(in the rows, 128 means zero)
Y: rows in several groups, each row roughly a mix of its group's directions
Y (128 x 10)
array([[ 78, 133, 166, 123,  86,  93, 113, 112, 137,  96],
       [ 90, 117, 144, 108, 136, 139,  93, 192, 131, 158],
       [105, 164, 137, 127, 182, 118, 115, 118,  71, 142],
       [114, 166,  93, 144, 183, 165, 144, 104, 118, 143],
       [ 86, 157, 179, 102, 104,  83, 114, 129, 124, 127],
       [156, 170, 102, 156, 181,  94, 149, 121, 115, 134],
       [ 92, 119, 150, 109, 126, 134, 100, 201, 127, 145],
       [114, 124,  78, 175, 117, 123, 175, 134, 104, 101],
       [141, 161, 170,  80, 122, 138, 109, 108, 171, 152],
       [154, 159, 176, 151, 116, 119, 171,  83, 121, 132],
       [131,  81, 153, 176, 115, 160,  94, 108, 120, 103],
       [160, 155, 162, 165, 135, 103, 185, 124, 107, 136],
       [165,  85, 135, 146, 152, 157,  87, 121, 171, 131],
       [ 76, 137, 101,  96, 121, 129, 107, 159,  80, 146],
       [181,  68, 124, 153, 130, 143, 117, 124, 163, 125],
       [108,  98,  82, 145, 115, 133, 172, 162,  94, 105],
       [142,  86, 169, 101,  77, 109, 108, 154, 142, 123],
       [163, 110, 139, 152, 118, 149, 128, 122, 104, 200],
       [172, 137, 174, 129, 137, 132, 100, 127, 188, 124],
       [104,  92, 102, 166, 150, 158, 165, 148,  90, 125],
       [178, 123, 147, 141, 167,  98, 174, 125, 124, 159],
       [161, 156, 181, 136, 106, 146,  93, 152, 166, 131],
       [ 62, 143, 173, 112, 105, 106, 122, 112, 143, 141],
       [110, 147, 123,  94, 118,  97, 149, 173,  72, 135],
       [164, 168, 144, 109, 105,  84, 127,  88, 120,  97],
       [112,  78, 112, 187, 142, 133, 145, 144,  94, 114],
       [140, 168, 157,  63, 126, 132, 108, 117, 156, 150],
       [106,  93,  76, 131, 147, 115, 158, 113,  77, 130],
       [109,  85, 143, 104,  86, 118, 163, 170, 144, 107],
       [145, 174,  95, 165, 153, 100, 103,  91, 111, 121],
       [ 85, 132, 104, 100, 143, 128,  99, 154,  72, 150],
       [ 95, 134, 137,  95, 158, 139, 120, 160, 103,  68],
       [148,  79, 123, 166, 167, 171, 101, 133, 110, 135],
       [164, 140, 177, 133, 130, 150,  86, 147, 174, 130],
       [115,  71, 113, 175, 133, 133, 142, 154,  87, 115],
       [147,  86, 133, 144, 175, 168,  88, 152, 115, 139],
       [149, 106, 135, 150, 134, 111,  91, 104, 162,  67],
       [116, 139, 130, 136, 119, 114, 114, 131, 108,  42],
       [103,  82, 102, 158, 149, 179, 152, 144, 148, 125],
       [138, 109, 172, 169, 130, 126,  78,  96, 135,  97],
       [155, 118, 129, 161, 120, 152, 134, 118, 131, 205],
       [134, 197, 142, 131, 129, 102, 149, 164,  98, 109],
       [103, 112,  75, 130, 109, 100, 168,  98,  92, 128],
       [139, 154,  89,  82, 155, 117, 152, 177, 138, 110],
       [ 93, 168, 121,  97, 132,  98, 109, 140,  74, 149],
       [ 99, 109, 127, 181, 147, 173, 166, 148, 128, 147],
       [154, 168, 130,  60, 112, 130,  97, 123, 136, 147],
       [140, 151, 151,  56, 109, 152, 119, 131, 151, 153],
       [195, 107,  87, 142, 159, 135, 128, 109, 149, 136],
       [115, 107, 141, 150, 138, 201, 100, 151, 151, 123],
       [168, 136, 137, 100, 114,  64, 100,  98, 124, 119],
       [124, 100, 161, 182, 101, 138,  91, 107, 147, 100],
       [105, 128, 109,  85, 118, 129,  87, 192, 117, 128],
       [ 63, 131, 172,  99, 108, 111, 123, 115, 103, 117],
       [117, 175, 111, 168, 175, 126, 136,  86, 148, 126],
       [ 85, 174, 124,  96, 144,  94, 160,  96, 131, 117],
       [171, 125, 137, 118, 107, 171,  78, 111, 115, 165],
       [143, 137, 107, 129,  83,  73, 169,  94, 126, 125],
       [115, 141, 152, 108, 132, 107, 103, 164, 117,  59],
       [153, 133, 158, 126, 103, 145,  98, 131, 200, 123],
       [115,  99, 138,  77,  84, 140, 156, 167, 152, 122],
       [107, 149, 121, 132, 124, 116, 124, 129, 105,  44],
       [140, 197, 150, 153, 125, 108, 162, 124,  97, 120],
       [151, 160, 139,  91,  98,  80,  94, 102, 119, 108],
       [ 82, 146, 117,  78, 138, 114, 142, 155, 136,  79],
       [ 79, 165, 162, 104, 103,  87, 131, 127, 149, 149],
       [ 94, 149, 148, 108, 153, 125,  86, 180, 130, 162],
       [136, 150,  97,  97, 109, 119, 171, 160, 111, 178],
       [ 95, 122, 149, 106, 139, 138, 102, 199, 131, 153],
       [ 93, 109, 115, 148, 149, 183, 155, 174, 136, 134],
       [ 70, 113, 123,  86, 159, 133, 134, 105, 160, 103],
       [101,  99,  68, 113, 135, 145,  88, 156, 139, 107],
       [130, 161,  90,  79, 150, 120, 164, 169, 116, 134],
       [149, 177, 152,  79, 104, 104, 108, 109, 159, 135],
       [ 69, 132, 176,  97, 106, 105, 113, 135, 117, 108],
       [156,  92,  95, 156, 146, 143, 158,  77, 130, 153],
       [172,  96, 149, 172, 125, 168, 120, 125, 168, 119],
       [147, 152, 170, 119, 101, 143,  91, 149, 184, 128],
       [143, 146, 177, 170, 104, 111, 168,  93, 115, 124],
       [126, 158, 120, 117,  88,  80, 170,  91, 149, 117],
       [183,  92, 132, 152, 103, 126, 137, 112, 179, 117],
       [153,  77, 135, 127,  95, 116,  70, 141, 150, 122],
       [174, 149, 181, 129, 118, 129, 110, 143, 179, 123],
       [160, 123,  98, 151, 115, 120, 159,  69, 127,  89],
       [138, 116, 112, 147, 130, 177, 151, 144, 117, 194],
       [127, 153, 109,  71, 150, 120, 159, 163, 115, 166],
       [139, 183,  85, 117, 129,  95, 162, 132, 160, 142],
       [ 93, 100, 137, 184, 135, 170, 161, 145, 131, 139],
       [129,  57, 160, 122,  93, 136, 119, 163, 129, 127],
       [147, 109, 115, 133,  76, 107, 148, 106, 145, 187],
       [134, 177, 123, 111, 110,  82,  82, 100, 116, 107],
       [134, 170, 114, 114, 175, 115, 123, 147, 127,  68],
       [153, 143, 178, 136, 116, 162, 104, 156, 178, 121],
       [ 90,  89, 118, 124,  92, 142,  68, 115, 130, 145],
       [167, 118, 111, 145, 115, 115, 154,  58, 130, 103],
       [ 78, 164, 181, 122, 117,  98, 109, 129, 151, 130],
       [154,  79, 126, 151, 142, 163, 104, 171,  96, 139],
       [113,  87, 129,  92,  98, 173, 159, 165, 139, 134],
       [107,  87, 114, 196, 152, 125, 147, 134, 109, 110],
       [145, 156, 128, 142,  83,  84, 180, 108, 112, 121],
       [134, 195,  90, 117, 165, 135, 121,  98, 123, 140],
       [119, 131, 143, 123, 155, 131, 101, 151, 116,  50],
       [171,  97, 148, 163, 114, 159, 148, 130, 175, 108],
       [117,  96, 129, 153, 155, 195,  94, 149, 123, 131],
       [130,  79, 147, 113,  81, 123,  93,  94, 127, 160],
       [ 65, 160, 131, 106, 140, 111, 135, 116, 156,  87],
       [ 90, 122,  83, 114, 141, 101, 160, 110,  76, 130],
       [137,  72, 154, 152,  76, 103, 125, 149, 126, 108],
       [168, 120, 100, 129, 120, 137, 167,  71, 135,  94],
       [ 92, 144, 111,  98, 143, 103, 134, 119, 175,  76],
       [ 93, 113, 116, 170, 144, 170, 161, 174, 127, 122],
       [117, 102,  85,  76, 139, 148,  94, 163, 145, 121],
       [148,  91, 108, 161,  98, 164, 145, 126, 128, 181],
       [114,  94, 121,  74, 103, 166, 149, 170, 137, 134],
       [188, 108,  97, 159, 150, 158, 132, 117, 129, 163],
       [ 83, 142, 104,  75, 129, 102, 129, 157,  90, 138],
       [104,  86, 138,  92, 106, 161, 166, 169, 142, 129],
       [102,  84,  88, 143, 117, 129, 167, 168, 111, 101],
       [102, 132,  70, 158, 167, 151, 163, 131, 110, 119],
       [157, 178, 140,  74, 107, 129, 102, 108, 147, 148],
       [102,  98, 110, 107,  94, 120,  66, 121, 142,  96],
       [ 90, 111, 125, 175, 154, 176, 153, 149, 133, 152],
       [148, 178, 161,  70, 115, 108, 109, 115, 137, 143],
       [123, 136,  79, 180, 122, 138, 171, 121,  93, 114],
       [154, 148, 127, 122, 166,  98, 151, 185, 105, 157],
       [103, 103,  95,  85, 123, 152,  82, 165, 129, 146],
       [106,  90, 143, 148, 114, 141,  92,  74, 142, 165],
       [ 58, 149, 172, 137, 110, 142, 119, 152, 133, 121]])
the one row of each list that fits no group (the others fit one group, some only roughly)
    K_495: [ 88, 123, 114, 110, 124, 121, 137, 135, 136,  49]
    K_833: [ 94,  91, 104, 134, 137, 157, 184, 160, 106, 126]
    K_264: [143, 161, 161, 169, 133, 109, 156,  71, 118, 127]
    K_680: [144, 154, 136, 130,  85,  92, 184, 107, 152, 109]
    K_490: [ 68, 137, 122,  98, 126, 122, 135, 131, 122,  66]
    K_107: [ 91, 152, 148, 113, 113,  90, 117, 135, 132,  64]
    K_285: [197, 106,  94, 166, 137, 147, 117, 127, 136, 115]
    K_823: [163,  98, 108, 149, 119, 134, 123,  79, 184, 120]
    K_134: [130, 118,  99,  92, 139, 151,  63, 167, 130, 135]
    K_845: [188, 123, 132, 163, 122, 138, 122, 137, 123, 187]
    K_745: [ 95, 156, 102, 124, 107,  96, 175,  82, 135, 113]
    K_771: [ 91, 128, 171, 148, 161, 167, 101,  94, 121, 105]
	K_134
    K_232: [161, 131,  80,  83, 141, 130, 165, 148,  95, 140]
    K_866: [104,  83, 116, 168, 146, 170, 161, 129, 138, 159]
    K_616: [120, 131, 129, 128, 151, 112, 100, 143, 152,  49]
    K_500: [ 72, 137, 153, 110, 132, 123, 110, 129, 145,  66]
    K_323: [108,  96, 133, 190, 182, 145, 140, 122, 124, 131]
    K_755: [144, 177, 139, 153, 160, 100, 111,  92,  86, 138]
    K_543: [102, 109, 119, 135, 180, 174,  87, 136, 102, 142]
    K_469: [ 99,  94, 113, 193, 134, 163, 144, 114, 123, 148]
    K_724: [149, 143, 173, 111, 112, 158, 123, 142, 190, 146]
    K_225: [ 73, 137, 131,  86, 144, 123, 138, 120, 138,  72]
    K_641: [ 85, 119,  97, 107, 116, 156,  98, 184, 134, 114]
	K_724
    K_878: [132, 147,  75,  91, 118, 101, 175, 124, 145, 156]
    K_437: [166, 114,  85, 142, 149, 171, 154, 125,  94, 159]
    K_709: [ 85, 129, 135, 109, 106, 112, 127, 152, 158,  64]
    K_94: [ 90,  87, 163, 145,  80, 155, 109, 126, 131, 152]
    K_305: [147,  98, 140, 173, 136, 184,  91, 149, 114, 136]
    K_498: [143, 112, 174, 156, 169, 143,  75, 113, 138, 111]
    K_919: [121,  85, 133, 114,  80, 145, 168, 173, 137, 115]
    K_35: [130, 136,  80, 121, 142, 108, 174, 168,  96, 157]
    K_640: [159, 104, 181, 154, 118, 109, 156,  82, 142, 134]
    K_238: [132,  57, 160, 122, 131, 138,  91, 150, 152, 126]
    K_964: [110, 107,  89, 189, 129, 150, 171, 129, 125, 111]
	K_35
    K_815: [172, 135, 119,  70, 121,  85, 111, 115, 143, 103]
    K_489: [109, 110, 121, 166, 102, 127, 195, 142, 101, 108]
    K_572: [ 66, 167, 114, 105, 126, 124, 115, 129,  81, 141]
    K_476: [154, 126, 173, 154, 112, 115, 180,  81, 122, 125]
    K_563: [136, 155, 113, 143,  74,  96, 178,  99, 135, 124]
    K_793: [111, 157,  93, 166, 162, 166, 170, 109, 128, 135]
    K_214: [118, 101, 186, 146, 108, 122,  92,  83, 119, 112]
    K_116: [110, 120,  88, 108, 158, 120,  74, 171, 127, 152]
    K_927: [139, 148, 119, 121, 121,  89, 128, 128, 100,  53]
    K_6: [139, 174,  80,  95, 128, 107, 164, 148, 131, 158]
    K_179: [175, 126,  94, 136, 173, 139, 175, 105, 145, 122]
    K_132: [111, 148, 123, 100, 136, 100, 112, 161,  61, 148]
    K_514: [ 77, 146, 143,  97, 148, 127, 108, 157,  79, 108]
	K_514
    K_718: [116, 104,  91, 165, 112, 109, 173, 158, 105,  95]
    K_159: [119, 110, 148, 131, 139, 182,  69, 161, 142, 137]
    K_422: [ 82, 154, 171, 109, 128, 112, 109, 156, 165,  99]
    K_893: [179,  78,  81, 142, 126, 153, 132, 110, 129, 139]
    K_124: [118,  74, 136, 106,  84, 148, 154, 171, 130, 115]
    K_965: [133, 137, 197, 131, 102, 135,  93, 153, 160, 115]
    K_800: [ 67, 146, 138,  72, 129, 112, 143, 149, 134, 111]
    K_615: [144, 126, 108, 171, 113, 167, 162, 115, 114, 182]
    K_569: [164, 160, 175, 118, 116, 120,  80, 153, 156, 138]
    K_172: [102, 128,  83,  85, 134, 135,  81, 168, 121, 118]
    K_363: [ 66, 150, 161,  86, 110,  96, 136, 127, 126, 137]
	K_965
    K_8: [171, 137, 123, 154, 137, 136, 121, 108, 154, 197]
    K_863: [123, 145, 115,  98,  95,  77, 151,  95, 171, 118]
    K_544: [121, 171, 109, 105, 132, 113, 165, 124, 122, 192]
    K_770: [132,  97, 114, 143, 107, 162, 141, 112,  89, 189]
    K_464: [124,  80, 109, 109,  80, 144, 150, 174, 122, 111]
    K_539: [156, 119, 105, 159, 111, 157, 137, 152, 169, 181]
    K_602: [147, 135,  76, 150, 106, 146, 167, 139, 128, 179]
    K_158: [152, 175, 132,  77,  92,  86, 116, 122, 132, 122]
    K_47: [123, 175,  83, 170, 152, 126, 146,  95, 105, 115]
    K_690: [ 88,  88, 109, 179, 126, 171, 145, 143, 125, 120]
    K_192: [160, 100, 108, 160, 181, 166,  99, 139, 124, 142]
    K_295: [ 93, 114, 125, 148, 165, 158, 128, 191, 134, 152]
    K_630: [ 73, 144, 177, 117,  86, 101, 122, 122, 114, 136]
	K_192
    K_617: [121, 146, 110, 123, 120, 145, 154, 152, 148, 205]
    K_9: [118, 108, 127, 119, 157, 171,  64, 156, 116, 144]
    K_945: [ 99, 105, 119, 126, 165, 182,  81, 147, 117, 137]
    K_243: [ 87, 121, 124, 116, 103, 142, 157, 102,  62, 138]
    K_440: [112, 178,  99,  89, 109, 106, 167, 151, 103, 126]
    K_737: [150, 175, 100, 124, 168, 135, 174, 152, 115, 103]
    K_171: [114, 110, 149, 161, 130, 151,  68,  85, 132, 151]
    K_334: [119, 157,  71,  98, 118, 121, 174, 147, 101, 114]
    K_188: [132,  96, 169, 160, 139, 145,  96,  80, 136, 161]
    K_97: [162, 152, 124, 138, 117, 110, 138, 125, 157, 201]
    K_242: [136, 157, 100, 192, 141, 119, 154,  91, 105, 132]
	K_171
    K_727: [103,  64, 146, 178, 140, 131, 151, 147, 118, 124]
    K_660: [193, 146, 132, 178, 141, 134, 106, 127, 133, 156]
    K_977: [ 96, 143, 128,  94, 132, 119, 109, 170,  66, 144]
    K_427: [104, 161,  98,  73, 138, 104, 156, 151, 159, 121]
    K_338: [124, 161, 172, 123, 124, 161,  93, 142, 182, 123]
    K_187: [103, 111, 111, 178, 107, 103, 180, 136, 113,  99]
    K_890: [140, 148, 134, 170, 100,  93, 183,  98, 120, 146]
    K_549: [123, 126, 163,  65,  84, 152, 110, 141, 147, 120]
    K_421: [143, 139, 158,  77, 138, 145,  90, 111, 172, 155]
    K_316: [143, 131, 109, 171, 178, 115, 162, 121, 103, 169]
    K_556: [140, 150, 141,  84, 160, 138,  73, 114, 160, 151]
	K_890
    K_828: [149, 154, 105, 170, 169, 117, 181, 142, 112, 117]
    K_882: [162, 108, 160, 173, 103, 126,  86, 125, 127,  88]
    K_85: [ 94, 146, 161, 119, 105,  89, 111, 111,  95,  81]
    K_27: [131,  76, 106, 176, 145, 109, 167, 130,  99, 119]
    K_346: [195, 125, 128, 163, 122, 128, 122, 136, 131, 181]
    K_752: [142,  84, 162, 149, 108, 126,  84,  84, 107, 112]
    K_400: [115,  82, 175, 146, 125, 136,  91,  80, 122, 125]
    K_423: [131, 140,  88, 115,  94, 136, 168, 187, 114, 140]
    K_331: [ 69, 120, 127, 101, 135, 145, 132, 129, 168,  79]
    K_458: [154, 155, 147, 120, 113,  62,  93, 100, 112, 128]
    K_981: [100, 181, 125, 113, 104,  76, 156, 105, 113, 127]
	K_27
    K_704: [ 99, 122, 148, 130, 147, 192, 122, 180, 127, 116]
    K_42: [157,  94, 127, 158, 116, 148, 125,  90, 188, 116]
    K_227: [122,  93, 105, 162,  88, 103, 162, 160, 108,  98]
    K_118: [100, 127,  70,  97, 149, 154, 109, 169, 133, 109]
    K_472: [185, 114, 123, 145, 134, 168, 117, 102, 177, 121]
    K_846: [ 76, 148, 130, 112, 154, 139, 126, 161, 158,  78]
    K_211: [198, 124, 120, 159, 144, 137, 125, 126, 133, 176]
    K_240: [ 90, 125, 169, 132,  81, 115, 105, 146, 105,  87]
    K_55: [117,  69, 162, 116,  91, 152, 105, 107, 152, 143]
    K_970: [146, 127, 167, 183, 130, 103, 170,  93, 117, 132]
    K_559: [181,  92,  87, 155, 130, 148, 135, 115, 164, 142]
    K_17: [112, 101, 127, 109, 172, 155,  74, 162, 110, 139]
    K_34: [ 92, 106, 114, 158, 164, 185, 147, 144, 152, 138]
    K_499: [109, 107, 122, 191, 117, 132, 184, 128, 111, 110]
	K_472
    K_335: [123, 163, 146,  79, 159,  75, 115, 104, 135, 120]
    K_147: [164, 161, 146,  90, 130,  68, 100, 127, 122, 122]
    K_329: [129,  94, 143, 158, 128, 184, 129, 181, 110, 122]
    K_39: [166, 153, 152, 126, 140, 153, 103, 166, 179, 152]
    K_320: [163, 140, 134, 170, 125, 124, 192, 100, 107, 139]
    K_708: [116, 176, 117, 153, 188, 143, 149,  98, 128, 144]
    K_532: [173, 114,  95, 144, 174, 176, 137, 112, 119, 143]
    K_924: [118, 121, 140, 111, 151, 124, 113, 104, 109,  48]
    K_419: [122, 173, 135, 130, 104,  98, 194, 112, 117, 110]
    K_589: [110, 124,  92,  78, 142, 138,  94, 183, 134, 132]
    K_868: [122, 150, 120, 120, 121,  80, 170,  72, 148, 109]
    K_659: [ 97, 121,  81, 153, 133, 127, 187, 144, 111, 100]
	K_39
    K_751: [ 79, 151, 120,  82, 151, 106, 132, 146,  82, 135]
    K_922: [130, 120, 123, 136, 125, 108, 113, 147, 162,  49]
    K_372: [150, 130, 141, 181, 120, 111, 164,  70, 117, 133]
    K_217: [137, 136, 189, 129, 118, 149, 102, 156, 178, 144]
    K_954: [ 87, 134, 152, 104, 128, 114, 111, 120, 112,  58]
    K_820: [125, 128, 100, 103,  99,  66, 145,  85, 148, 133]
    K_235: [162, 171, 118, 147, 135,  88, 108, 111,  75, 129]
    K_971: [130, 188, 123, 146, 192, 122, 130, 105, 134, 132]
    K_220: [157, 166, 147,  93, 147, 110,  70, 107, 131, 142]
    K_406: [136, 114, 113, 172, 125, 179, 143, 123,  99, 178]
    K_231: [ 94, 156, 120, 101, 119, 118, 125, 169,  68, 149]
	K_217
    K_664: [105, 122, 133, 125, 178, 160, 141, 182, 138, 163]
    K_150: [157, 188, 105,  85, 116, 121,  96, 106, 137, 139]
    K_236: [173, 108, 122, 173, 120, 168, 126, 137,  95, 163]
    K_873: [141, 157,  84,  94, 159, 117, 174, 141, 138, 161]
    K_332: [114, 126,  95,  79, 153, 123,  91, 182, 126, 137]
    K_216: [ 86, 128, 122,  98, 109, 148,  71, 171, 135, 125]
    K_507: [ 69, 163, 172, 108, 114, 115, 129, 124, 119, 162]
    K_48: [106,  92, 161, 144, 128, 121,  95,  64, 129, 110]
    K_16: [116, 164, 116, 176, 168, 151, 152,  85, 131, 143]
    K_588: [146, 130, 155, 168, 130, 126, 191,  84, 125, 129]
    K_156: [ 75, 105, 132, 163, 118, 157, 180, 140, 141, 141]
	K_156
